In the data rows, 128 means zero.
Some points, one per row:
[142 119 113 123 126 136 230 137]
[118 138 134 133 117 132 131 131]
[139 116 116 114 122 126 129 132]
[116 121 129 116 126 133 125 126]
[ 51 122 130 159 124 128 127 102]
[139 148 127 121 123 133 148 135]
[139  96 132 120 124 136 129 133]
[138  74 130 114 120 130 127 151]
[143 121 130 118 123 175 128 126]
[ 95 118 130 134 124 131 130 122]
[106 117 146 208 120 136 127  84]
[141 130  81 119 145 133 192 144]
[139 120 122 132 155  88 134 115]
[133 125 133 126 132 122 124 101]
[106 196 134 119  84 131 129 122]
[140 114 128 116 124 137 128 158]
[138 120 129 118 123 123 129 158]
[141 111 114 116 121 122 130 134]
[140 216 128 148  94 128 129 125]
[134 117 183 142 119 142  96 126]
Then 10 other points, each followed by its number:
[143 115 130 120 123 168 128 131] 0
[120 119 144 213 117 132 130  87] 1
[141 132 131 124 124 128 132 133] 2
[  0 117 142 143 105 121 125  84] 3
[138 139 131 141 122 156 129 129] 4
[142 149 111 105 150 121  67 132] 5
[ 98 115 150 207 111 136 128  88] 6
[141 130 125 103 124 134 128 177] 7
[140 156 130 116 118 132 123 129] 8
[142 134 127 128 129 128 128 117] 9
Which three of these numbered points are nearest to each point below, ignoring the 2 directions in which the first points spread most? Their numbers follow each, nearest first.
[139 147 127 164 136 146 126 128] > 4 9 2
[139 127 132 118 178 151   0 130] > 5 8 7
[142 135 130 108 125 131 125 173] > 7 8 2
[142  80 132 114 120 130 131 139] > 2 8 9
[142 161 124 138 182 123 132 133] > 9 2 8
[141 124  97 109 134 134  66 125] > 5 8 9
Here are 10 other points, each followed by its number:
[138 156 126 156 124 135 131 125] 0
[144 117 142 122 121 144 132 124] 1
[142 116 174 125 108 145  53 118] 2
[139 101 133 118 121 129 129 134] 3
[139 119 130 119 119 129 192 158] 4
[ 96 117 157 177 117 150 131 105] 5
[ 59 129 129 158 112 132 128  97] 6
[123 114 174 184  97 130 128 101] 7
[141 150 108 100 144 119 114 135] 8
[137 134 132 118 123 137 125 171] 9
Which three of these numbered points are nearest to each point below, ignoring the 2 directions in which the first points spread most? Their numbers follow each, nearest first.
[129 118 176 170  92 132 126 103] > 7 4 1
[117 117 178 146 116 125 131 110] > 4 1 7
[ 87 177 133 170 107 123 133 124] > 4 5 0
[ 57 117 129 125 122 132 124 106] > 6 3 4
[140 124  96 116 126 133 185 137] > 5 3 6
[136 160 129 106 121 135 127 169] > 9 3 8
